One turn moves every row onto another: examples first, then more rows asked:
k834: |  167 | -149 |  277 |   86 |  144 |  -15 |   40 | -136 | -240 |   71 | -161 |  -55 |  173 |   73 |   -8 |   46 |  136 |  121 |  -89 | -165 |  213 |
k675: |  263 |  100 |  190 |  100 |   60 |    3 |   53 |  280 | -168 |   76 |  403 |   72 | -229 |  -60 |  149 |   39 |  188 |   -1 |  299 | -441 |    1 |
k449: |  257 |   66 |  177 |  113 |  100 |  -15 |   87 |  226 | -187 |   83 |  392 |   47 | -245 |  -48 |  134 |   26 |  198 |   11 |  299 | -406 |   16 |
k838: |  163 |   25 |  237 |  -92 |   44 |  -19 |  177 |  -40 | -362 |  116 | -183 |   15 |  152 |  109 |   60 |   -5 |  204 |  193 |  -41 | -124 |  171 |
k212: |  342 |  -36 |  211 |   53 |  257 |   30 |  -88 |  -30 |   63 |  193 |  147 |   38 | -108 |  -62 |  -26 | -120 |  256 |  117 |  320 | -465 |  -98 |
k475: |  257 |   48 |  177 |  151 |  101 |   17 |   -4 |  265 | -122 |   56 |  405 |   51 | -214 |  -60 |  127 |   69 |  152 |  -30 |  297 | -436 |   -6 |
k499: |  361 |  105 |  181 |  -67 |  162 |  106 | -165 |  185 |   60 |  185 |  146 |  102 |  -65 |  -58 |   23 |  -85 |  167 |   47 |  318 | -478 | -221 |
k919: |  264 |   73 |  170 |  108 |   82 |   15 |   30 |  304 | -151 |   77 |  392 |   70 | -227 |  -57 |  136 |   55 |  173 |  -24 |  302 | -432 |  -10 |
k576: |   94 |   23 |   10 |   35 |  -16 |   75 |  -49 |  219 |   15 |   46 |   26 |   61 | -205 | -165 | -327 |   -9 |  -72 | -218 |  272 | -384 |  374 |
k61: |  253 |   19 |  192 |  163 |  110 |   -9 |   20 |  218 | -129 |   70 |  397 |   34 | -229 |  -58 |  112 |   58 |  176 |   -8 |  291 | -439 |   17 |
k712: |  158 |  123 |  156 | -182 |   12 |  136 |  -74 |  236 | -214 |   59 | -231 |  104 |  217 |   75 |  142 |   83 | -105 |  -84 |  -94 | -164 |  -89 |
k760: |  322 |  138 |  178 | -111 |  147 |   33 |   32 |   75 |  -57 |  207 |  138 |   99 | -133 |  -28 |   21 | -167 |  280 |  157 |  329 | -428 | -131 |
k854: |  107 |  170 |   -4 | -108 |  -97 |   82 |   32 |  349 |  -74 |   60 |   17 |  121 | -203 | -140 | -280 |  -33 |  -59 | -187 |  273 | -364 |  340 |
k416: |   79 |  145 |   -5 | -110 |  -88 |   38 |  116 |  253 | -104 |   89 |    6 |  107 | -260 | -129 | -287 |  -67 |    0 | -136 |  289 | -347 |  401 |
k850: |   84 |  -13 |   22 |   37 |   10 |   40 |   34 |  142 |  -10 |   71 |   35 |   34 | -231 | -158 | -342 |  -55 |  -21 | -160 |  264 | -350 |  428 |
k88: |   75 |   69 |   17 |  -39 |  -24 |   30 |   96 |  154 |  -87 |   69 |   19 |   67 | -250 | -135 | -340 |  -92 |   19 | -130 |  286 | -336 |  426 |
k248: |  192 |  168 |  212 | -205 |  -43 |   60 |  105 |  162 | -342 |   86 | -206 |   92 |  204 |  110 |  101 |   52 |  110 |  112 |  -55 | -140 |   38 |
k269: |  255 |  209 |  -38 |  121 | -111 |  186 |   99 |  105 |  -85 |  185 | -129 |   28 |   57 |   -1 |  -80 |  -90 | -278 | -303 |   -4 | -184 |  253 |
k265: |  266 |   35 |  198 |  143 |  123 |  -14 |   49 |  201 | -167 |   92 |  411 |   48 | -249 |  -60 |  114 |   45 |  188 |  -11 |  288 | -417 |   38 |
k665: |  196 | -209 |  268 |  147 |  166 |   43 | -149 |   -9 | -102 |   16 | -149 |  -42 |  251 |   51 |   -4 |  172 |   37 |   10 |  -73 | -206 |  136 |
k656: |  331 |   42 |  201 |  -23 |  225 |   15 |    8 |  -40 |  -14 |  204 |  144 |   78 | -141 |  -48 |  -18 | -181 |  297 |  159 |  315 | -424 |  -76 |
k794: |  210 |  -51 |  234 |   50 |   86 |  116 | -224 |  211 | -104 |   16 | -179 |   30 |  305 |   52 |   61 |  209 |  -77 |  -45 |  -64 | -226 |   -9 |
k922: |  238 |  214 |  -38 |  105 |  -97 |  138 |  232 |  -19 | -147 |  205 | -132 |   13 |    9 |    9 | -112 | -159 | -213 | -240 |   -4 | -161 |  333 |
k60: |  367 |  161 |  174 | -135 |  130 |   89 |  -42 |  191 |  -16 |  194 |  141 |  128 |  -98 |  -27 |   40 | -124 |  228 |   98 |  340 | -449 | -194 |
k221: |  155 |  164 |  170 | -233 |  -20 |   66 |  143 |  119 | -342 |  104 | -225 |  104 |  144 |   93 |  142 |  -18 |   14 |   -7 |  -89 | -114 |    6 |
k59: |  137 | -201 |  219 |  120 |  215 |   52 | -140 |  -69 | -106 |   28 | -185 |  -51 |  207 |   34 |   28 |   89 |  -56 |  -71 | -138 | -193 |   92 |
k849: |  221 |  118 |  213 | -150 |  -21 |  127 |  -80 |  301 | -236 |   49 | -205 |   94 |  297 |   98 |  131 |  156 |  -20 |   13 |  -39 | -181 |  -34 |
k628: |  255 |  149 |  -36 |  188 |  -73 |  181 |   69 |   49 |  -52 |  162 | -126 |    2 |   65 |    0 | -100 |  -68 | -294 | -310 |  -11 | -200 |  302 |
k325: |  249 |  106 |  -19 |  209 |  -41 |  152 |  105 |  -38 |  -78 |  180 | -100 |  -35 |   49 |   -5 | -119 | -106 | -255 | -282 |  -17 | -192 |  336 |
k616: |  156 |  -71 |  190 |    3 |  109 |  116 | -210 |  150 |  -82 |   30 | -198 |   39 |  237 |   40 |   80 |  145 | -138 | -154 | -116 | -187 |  -37 |
k671: |  100 |   97 |   -8 |  -40 |  -58 |   99 |  -57 |  316 |    4 |   43 |   17 |  111 | -197 | -152 | -292 |   -5 |  -89 | -226 |  286 | -376 |  336 |
k333: |  250 |  238 |  -34 |   86 | -116 |  175 |  183 |   79 | -129 |  195 | -138 |   18 |   24 |   23 |  -73 | -124 | -233 | -271 |    5 | -173 |  291 |
k141: |  238 |  137 |  -19 |  176 |  -40 |  127 |  174 |  -63 | -134 |  193 | -107 |  -23 |   24 |    6 | -126 | -130 | -200 | -243 |  -20 | -170 |  370 |
k692: |  113 | -149 |  224 |   32 |  181 |  -12 |   83 | -186 | -224 |   93 | -189 |  -47 |  129 |   52 |   20 |  -18 |   78 |   35 | -133 | -136 |  187 |
k411: |  111 |   27 |  197 | -150 |   77 |    1 |  212 | -104 | -345 |  125 | -220 |   37 |   82 |  101 |   86 |  -78 |  109 |   68 | -115 |  -96 |  146 |
k502: |  348 |   -3 |  193 |   32 |  232 |   80 | -182 |  101 |  102 |  164 |  155 |   73 |  -75 |  -76 |   -3 |  -80 |  186 |   53 |  315 | -474 | -173 |

k838 moves to k834
k475 moves to k919
Now these:
k221 moves to k411
k325 moves to k628
k502 moves to k499
k416 moves to k88

